In the rows, zero is written as 128.
One turn or mirror swaps these rows in pairs. Which row does each one swap with?
q79: [115 151 135 131 127 147  88 135 137 114 148 156 128 126 110 101 136 121
 147 146 129 147 109 146 135 117 116 120 119 137 147 132 154 131 138 147
 123 130 117 150 120 147 118 132 153 142 104 120 127 127 135 141 150 102
 125 102 151  77 132 128 151 158 106 128 100 132]
q741: [119 171 119 109 117 170  81 109 128 149  99 154 125 106 154 145 105 137
 136 141 174 131 117 117 119 114 109 134 116 130 141 113 166 144 143 131
 108 140 143 142 116 111 131 122 133 157 109 119 147 130 113 112 171 149
 134 112 132 137 123 140 140 125 144  93 144 119]
q653: [128 138  93 131 128 144  97  98 139 144 106 142 157 113 135 105 125 137
 161 142 160 128 113 135 122 134 110 131 139 103 132 120 142 137 140 144
 124 159 145 133 104 130 158 148 133 126  97 111 143 138 122 146 150 146
 112 109 152 109 138 106 148 136 105 123 116 148]
q51: [126 170 122 117 103 167  82 104 127 146  88 143 133 105 150 140 116 132
 135 141 174 128 126 128 128 113 103 126 127 134 146 118 166 143 155 138
 123 118 139 136 118  96 128 125 132 143 121 119 152 116 107 121 169 136
 135 125 123 130 135 133 148 126 137  97 135  97]
q696: [113 146 124  98 131 181  88 138 118 149 108 140 135 101 107 135 127 118
 112 139 164 146 133 147 144 132 121 118 113 145 115 113 161 137 166 147
 108 142 148 150 152 140 132 113 121 147 103  94 140 128 124 117 160 120
 134 106 129 150 136 154 138 125 130  93 149 136]
q553: [111 142 141 113 127 161  89 147 119 136 133 149 128 111  95 119 135 116
 118 145 146 143 118 146 145 123 128 114 121 141 115 116 177 129 159 139
 102 150 138 142 132 170 129 113 135 143 105  85 129 124 146 114 152 101
 132 100 130 132 138 139 142 143 139  98 137 144]
q752: [126 152 110 121 113 178  82 117 118 142 103 167 139  96 157 147 125 108
 152 147 174 126 118 125 135 128 118 115 135 128 159 108 167 127 147 137
 130 128 136 139 113 111 118 124 119 154 126 111 137 120 106 128 164 142
 127 115 138 145 134 146 149 139 134 103 123 101]
q959: [118 157 142 105 118 160  85 139 137 144 119 154 128 122 108 133 121 128
 131 135 152 156 131 147 134 125 118 127  94 145 119  98 163 131 157 144
  91 159 118 153 148 149 124 113 129 152  99  99 123 126 157 112 154 107
 125 124 133 134 134 146 147 139 139  93 135 132]
q566: [127 141  78 133 123 158  97  92 142 149  95 148 154 122 139 108 116 132
 162 157 160 125 122 140 137 141 118 128 135 108 126  98 144 121 145 143
 126 167 148 135 109 126 146 145 126 144  97 111 144 137 120 134 143 157
 116 129 137 116 139 116 139 128 112 118 123 141]
q43: [131 135 114 124 120 151 104 111 151 124 122 153 152 115 116 100 122 123
 151 149 151 133 100 152 120 130 134 115 126 118 135 117 166 130 123 136
 127 150 136 136  92 141 162 159 141 125 101 107 130 136 128 140 131 128
 119 116 140  97 140  97 136 137 103 119 107 154]
q504: [118 143 128 140 109 151 100 130 143 118 140 152 142 120 115 114 140 119
 163 149 128 150 106 148 139 120 111 125 126 131 154 123 171 139 139 143
 125 126 116 157 116 137 117 128 138 144 110 116 119 137 131 150 145 100
 118 111 156  78 141 131 144 156 107 115  92 114]
q978: [115 158 141 107 118 157  82 137 136 138 124 144 127 123  99 110 135 127
 133 145 151 147 141 148 142 110 129 123 107 148 104 116 153 132 164 151
  96 146 135 152 161 132 125 114 128 140 103  89 142 124 158 123 149 105
 134 128 132 118 141 138 154 134 135  99 137 123]
q702: [130 159 112 114 114 182  85 109 119 140 101 155 135  94 141 151 108 116
 147 148 177 128 107 122 136 120 125 116 130 128 138 115 170 136 142 125
 130 131 134 128 107 117 130 135 130 155 121 116 151 128 119 114 159 146
 137 118 122 151 129 141 140 130 131  92 143 114]
q574: [115 154 137 128 118 143  91 144 133 109 138 147 136 113 102 109 137 129
 144 156 134 150 112 138 140 109 121 107 123 137 149 126 167 141 135 133
 117 119 119 159 108 139 116 119 152 142 112 110 123 125 134 133 142  90
 131  99 148  82 128 130 145 156 127 116 106 128]
q137: [118 164 109 115 107 173  80 104 133 150  87 151 147 119 150 139 123 128
 150 140 166 123 124 129 126 119 104 127 113 119 138 113 152 139 144 143
 130 130 141 140 120  90 134 131 114 144 117 122 155 119 118 132 164 149
 127 131 129 125 144 134 155 136 131  98 143  97]
q789: [123 140 122 134 126 138  98 126 138 120 137 160 122 108 109 100 145 128
 147 141 134 144 114 133 131 125 120 113 135 127 165 109 167 129 150 150
 120 137 137 148 105 155 125 136 144 148 108 112 123 128 127 152 160  94
 117  96 156  84 143 128 148 160 116 115 102 150]
q357: [123 145  90 140 132 165 103 102 144 144  97 151 142 116 144 104 110 119
 161 147 160 128 112 146 135 129 113 123 136 117 139 102 146 118 140 145
 136 153 145 133 100 137 150 153 137 138  92 117 137 143 119 137 144 163
 120 122 146 100 143 120 126 135 105 121 126 139]
q14: [126 146 138 112 113 155  94 131 127 144 118 142 133 116 100 123 128 119
 118 140 155 149 130 159 141 136 121 120 117 144 110 107 172 130 171 148
  95 154 129 137 144 165 127 119 136 137 107  87 134 119 150 112 153 101
 127 123 122 140 138 135 146 131 132  97 130 136]
q162: [111 145 109 131 131 149 107 144 149 123 134 150 151 121 120  96 148 133
 161 140 139 154 122 139 146 121 110 126 125 132 159 120 168 122 143 141
 119 131 127 156 116 128 123 135 143 141 113 121 119 129 138 142 145 102
 113 105 138  75 133 125 151 162 121 118  90 122]
q848: [122 146 125 137 128 136 103 141 136 121 133 148 154 105 106 112 142 125
 159 138 146 153 116 136 135 118 109 109 129 136 157 118 156 138 142 144
 126 127 108 158 105 143 136 135 144 130 114 106 113 128 136 144 146  98
 117  97 160  86 136 120 151 163 123 122 105 132]
q811: [117 160 134 117  95 166  72 122 120 136  93 149 131 110 139 145 114 125
 148 139 159 135 121 129 117 108 129 108 121 126 166 122 165 150 133 128
 132 122 135 132 107 103 119 121 130 153 112 116 144 124 118 124 160 136
 136 105 140 137 130 152 151 135 137  99 137 101]
q102: [117 138 118 133 120 145  95 120 141 132 133 150 146 124 108 103 148 126
 165 150 145 143 107 152 146 117 123 121 133 131 150 129 153 126 136 145
 119 137 110 147 106 142 129 139 139 134 101 103 108 133 128 147 144  99
 114 101 164  74 146 128 148 151 116 124 103 136]
q298: [102 154 139  95 121 160  75 143 112 139 105 137 142 104 127 125 110 120
 131 144 154 152 148 134 146 132 127 125 110 145 110 107 163 135 162 145
 110 143 134 140 147 144 125 105 127 144 108  84 132 143 137 111 148 124
 125 130 124 134 121 141 140 136 135  93 140 129]
q661: [121 152 117 132 130 143  96 123 148 125 128 168 148 114 126  96 142 124
 162 153 154 133 124 138 125 118 128 119 135 132 159 122 153 113 136 148
 123 134 130 157 110 114 138 146 131 138 121 101 124 124 120 151 144 118
 121 113 155  76 142 113 145 148 121 135  87 132]
q756: [122 128  95 136 123 160 104 116 147 139 104 145 144 115 129  97 124 136
 163 146 150 137 111 145 133 131 123 126 132  97 145 116 158 127 133 139
 124 157 161 123  89 131 146 143 140 130  86 123 134 149 125 136 144 139
 107 105 141 114 137 110 138 133 102 108 112 146]
q188: [111 143 137 102 109 156  90 135 142 133 126 135 134 127 110 104 128 129
 117 136 143 142 120 154 137 123 121 119 104 136  90 116 166 146 156 144
  96 149 144 150 150 150 142 118 134 120  95  96 140 128 150 121 144 106
 130 123 131 115 138 127 146 139 124  89 146 129]
q386: [118 157 122  97 115 184  79 120 124 144  99 140 142 108 124 149 122 122
 123 137 162 142 127 139 135 127 113 121 105 137 134 121 157 152 152 139
 125 122 138 147 141  99 127 118 118 146 116 120 150 120 115 125 163 128
 138 116 126 143 130 152 152 127 123  89 145 109]
q582: [117 158 137 107 115 166  88 139 128 141 111 148 138 114 107 121 126 132
 120 134 151 143 141 142 154 130 116 128 112 149 113 114 166 128 168 146
  99 147 138 141 158 134 138 109 124 146 127  91 138 134 151 124 149  97
 139 110 138 126 139 128 145 126 143  93 148 138]
q743: [107 162 131  95 109 168  63 125 110 136  98 138 144 101 148 141 104 123
 141 145 158 144 135 119 135 129 118 129 111 131 130 118 162 148 147 136
 124 125 134 133 130 114 123 108 128 150 115 105 146 137 117 113 158 139
 130 129 123 139 114 142 147 133 126  92 140 113]
q925: [120 134  91 140 119 160 107 100 145 142 114 145 141 113 142  99 120 126
 160 152 152 128 103 143 135 130 113 137 145 110 129 114 166 128 145 144
 122 159 160 138 109 143 147 144 130 138  92 108 139 156 116 140 144 151
 115 115 151  98 149 113 122 126 105 115 113 138]
q231: [111 150 114  99 125 156  96 129 133 144 122 139 146 132 121 115 123 129
 120 131 151 147 132 145 138 137 128 127 116 142  97 103 173 125 164 143
 102 165 140 149 158 158 140 130 124 151 104  85 143 127 156 124 144 127
 129 120 122 122 139 144 139 139 139 107 136 139]
q938: [131 161 122 110 101 181  78 113 119 145  91 157 143 102 139 153 109 127
 136 136 166 129 118 129 142 132 111 128 121 127 145 118 168 140 145 132
 125 133 136 122 120 104 136 118 125 155 136 119 151 132 123 125 160 122
 141 109 137 149 133 126 149 121 132  89 147 122]
q340: [121 137  88 132 126 151 101  92 144 143 115 142 153 121 137 104 129 134
 164 148 160 125  95 143 138 125 119 132 143 114 137 125 156 127 133 140
 126 147 133 138  96 131 151 156 136 132  95 111 128 139 112 145 144 136
 113 110 152  86 142 114 136 137 110 119 118 143]
q147: [127 143  93 133 116 151 105  93 155 136 103 148 141 120 134 102 125 139
 159 136 147 134 111 134 125 135 107 124 127 108 148  92 156 133 142 147
 132 148 151 138  99 129 152 157 132 139  96 124 141 137 122 153 155 133
 111 126 145  92 153 114 140 143 102 105 126 145]

Swapped with q553: q137
Swapped with q978: q702
Swapped with q653: q848
Swapped with q43: q661
Swapped with q79: q357
Swapped with q938: q582
Swapped with q298: q743

One turn or mirror swaps these rows in pairs. Which row does each one swap with?
q384: [147 146 146 158 123 134 107 130 122 143 139 129 141 140 101 132 125 146
 105 123 114 117 122]
q208: [143 140 124  95 130 133 132 138 138 133 125 135 131 126  87 113 128 111
 126 124 130 141 106]
q956: [143 155 127 106 124 126 137 129 124 120 134 145 125 114  83 111 129 108
 123 102 123 144 129]
q694: [141 138 136 107 148 121 144 129 139 136 137 135 126 125  91 117 127 123
 119 129 129 125  96]
q332: [117 135 115 106 124 112 159 133 140 145 136 150 122 125 130 129 147 135
 141 124 144 127 125]
q695: [122 144 122 153 101 124 125 135 126 151 139 145 136 137 139 144 143 155
 127 118 129 119 149]
q532: [125 143 119 146 104 127 138 133 111 152 144 147 132 140 144 149 142 155
 126 121 128 112 134]
q598: [124 145 134 157 106 126 125 138 107 146 135 140 139 145 133 138 142 164
 128 116 118 122 139]
q221: [149 149 135 146 106 146  95 138 124 141 128 130 146 139  97 130 124 133
 112 118 115 132 131]
q735: [148 162 132 141 107 136 110 130 114 125 135 140 135 123  91 123 125 126
 114  98 113 136 147]
q565: [142 130 119  94 123 125 152 135 122 123 114 145 129 135 100  99 129 119
 116 125 127 134 114]
q724: [117 136 124 101 133 113 165 135 125 138 132 147 123 130 123 120 146 140
 144 124 135 131 111]
q194: [120 137 111 110 121 118 165 131 122 148 142 152 121 131 137 137 146 139
 137 126 139 118 116]
q74: [150 140 130 146  97 138 112 137 105 130 116 138 144 148 112 116 124 143
 101 116 112 127 141]

Swapped with q532: q194
Swapped with q695: q332
Swapped with q565: q74

One turn or mirror swaps these rows in pairs. Which row does each one swap with?
q81: [148 101 127 153 162 138 139 131 134 128 111 108 119 129 118 135 131 118]
q578: [141 134 116 100 139 125 129 137 122 119 128 117 111 147 111 139  98 111]
q728: [134 126 103 151 134 135 125 140 125 133  94 107 124 119 151 146 138 114]
q50: [135 144 117 134 127 113 113 160 111 142 132 124 116 128 106 149 115 117]
q328: [129 120 105 155 138 132 129 126 149 135 127  93 136 142 134 139 147 117]
q359: [145 112 116 128 145 111 143 129 140 105 109  86 144 132 134 126 112 102]
q58: [147 128  91 136 137 122 129 138 127 110 101 129 140 147 138 122 120 121]
q191: [131 132 133 134 125 121 157 125 126 150 110  94 129 131 159 133 127 112]
q795: [127 133 148 131 121  93 142 151 116 148 138 109 133 147 127 139 109 118]
q317: [141 125 138 149 124 126 150 119 129 145 112 101 135 132 159 130 131 111]
q546: [140 150 131 148 122 100 135 158 113 158 133 116 138 142 128 130 122 119]
q23: [140 147 121 146 116  95 139 150 114 146 129 131 145 142 131 122 119 122]
q30: [146 129 115 125 141 112 118 145 120 124 133 120 109 140  92 134 103 108]
q302: [133 133 115 139 134 118 118 140 139 138 156 108 128 149 101 141 129 119]
q917: [137 134 137 150 137  96 144 139 138 153 127 107 139 136 126 112 112  92]
q621: [124 123 112 154 146 129 146 128 123 130  96  96 152 143 121 156 123 105]
q849: [141 133 114 105 138 130 131 134 122 112 127 123 112 146 112 139  99 112]
q607: [123 140 134 108 119 140 115 143 128 130 132 111 123 140 111 132 105 115]
q544: [129 134 137 140 120 121 160 124 124 151 113 100 127 130 155 131 127 112]
q934: [120 128 136 154 106 116 133 153 126 154 127 125 114 132 135 129 116 103]
q56: [150 131 124 112 137 126 122 134 123 115 136 127 118 149 104 137 100 112]
q475: [129 113 104 137 127 141 117 143 135 116 109 131 108 139 130 132 111 102]
q201: [128 120 126 150 145 135 149 137 130 139  96  99 132 139 158 131 131 106]
q516: [146 116 146 149 148 118 141 145 123 148 136 116 118 129  97 134 121 119]
q828: [135 107 106 123 147 129 131 132 133 102  99 106 128 150 146 141 115 116]
q240: [125 134 122 142 141 113 139 144 113 138 122 108 146 147  91 158 107 106]
q648: [131 142 134 140 127  93 135 156 110 140 126 115 139 132 101 139 116 127]
q304: [136 117 103 143 146 125 133 135 126 108  86 107 141 131 132 139 131 124]
q322: [138 136 132 120 130  97 125 143 110 155 145 118 128 139 126 143 107 122]
q148: [137 121 120 160 133 119 144 125 129 148 101  92 126 125 151 128 134 105]
q358: [140 112 102 125 149 129 124 123 129 127 104 108 130 137 161 143 123 118]
q320: [119 131 132 130 117 150 130 129 136 138 108  96 133 130 149 129 124 114]
q561: [134 136 130 119 146 117 127 159 117 132 136 125 118 152 100 136 101 109]
q103: [141 128 136 125 130  89 144 145 129 127 138  91 142 132 114 127 102 105]
q902: [147 121 106 133 159 119 128 133 145 114 111 113 131 144 120 118 106  90]
q389: [148 125  91 135 151 135 120 145 128 110  98 119 131 149 136 133 126 117]

Swapped with q56: q317
Swapped with q795: q828
Swapped with q148: q30
Swapped with q322: q358
Swapped with q81: q516
Swapped with q302: q328
Swapped with q607: q320
Swapped with q546: q389

One turn or mirror swaps these rows in pairs. Which row does each one swap with?
q748: [132 127 118 113  99 141 124 157 131 136 128 125 133 119 127 131 123 161
 106 130 126 165 128]
q249: [110 114 136 105  98  94 138 147 118 150 134 127 128 145 126 135 118 129
 102 108 144 141 124]
q624: [152 136 125 145 124 115 143 115 128 147 121 115 138 135 109 125 137 152
 127 146 142 148 124]
q729: [120 128 129 133 127 108 144 130 121 150 136  97 124 139 121 121 131 134
 117 138 168 147 117]
q181: [148 147 141 138 105 107 126 134 155 151 123 125 154 111 144 130 114 147
 121 118 138 140 123]
q852: [130 122 111 126 110 142 110 125 133 146 126 115 132  98 141 150 116 151
 115 115 116 108 132]
q809: [129 139 150 126  98 112 115 144 153 148 127 117 139 104 153 136 115 141
 113 101 133 136 123]
q445: [137 107 110 137 118 152 138 130 135 150 119 120 126 132 114 137 153 136
 122 117 116 145 131]
q88: [110 113 124 136 126 127 112 117 115 152 140  94 117 115 133 159 124 144
 110 132 129 118 108]
q874: [136 113 130 115 103 100 134 123 116 153 116 139 117 153 106 132 131 142
 104 114 120 141 147]
q944: [140 114 147 137 138 106 110 110 134 139 108 138 119 128 120 125 132 151
 119 116 129 111 114]
q314: [114 134 157 137 113 107 121 136 148 153 140  93 137 120 149 133 122 134
 110 122 151 140 115]
q997: [113 117 128 101  95  99 126 146 121 148 131 135 125 136 134 133 107 136
  96 105 144 136 128]
q557: [147 126 126 134 120 114 123 135 147 165 115 145 106 113 139 132 126 140
 105  85 126 135 128]
q511: [110 107 124 136 123 128 108 110 114 147 131  98 119 127 126 155 130 147
 112 136 121 117 111]
q771: [141 119 145 132 107 103 116 130 137 159 121 136 118 145 120 143 140 159
  98 111 111 165 133]
q530: [136 116  97 127 126 143 125 131 135 135 118 126 135 108 130 128 123 147
 130 113 143 113 121]
q857: [135 121 121 139 130 118 142 116 110 145 124 111 114 141  96 127 141 144
 123 140 144 143 122]

Swapped with q852: q874
Swapped with q748: q944
Swapped with q809: q857
Swapped with q181: q624

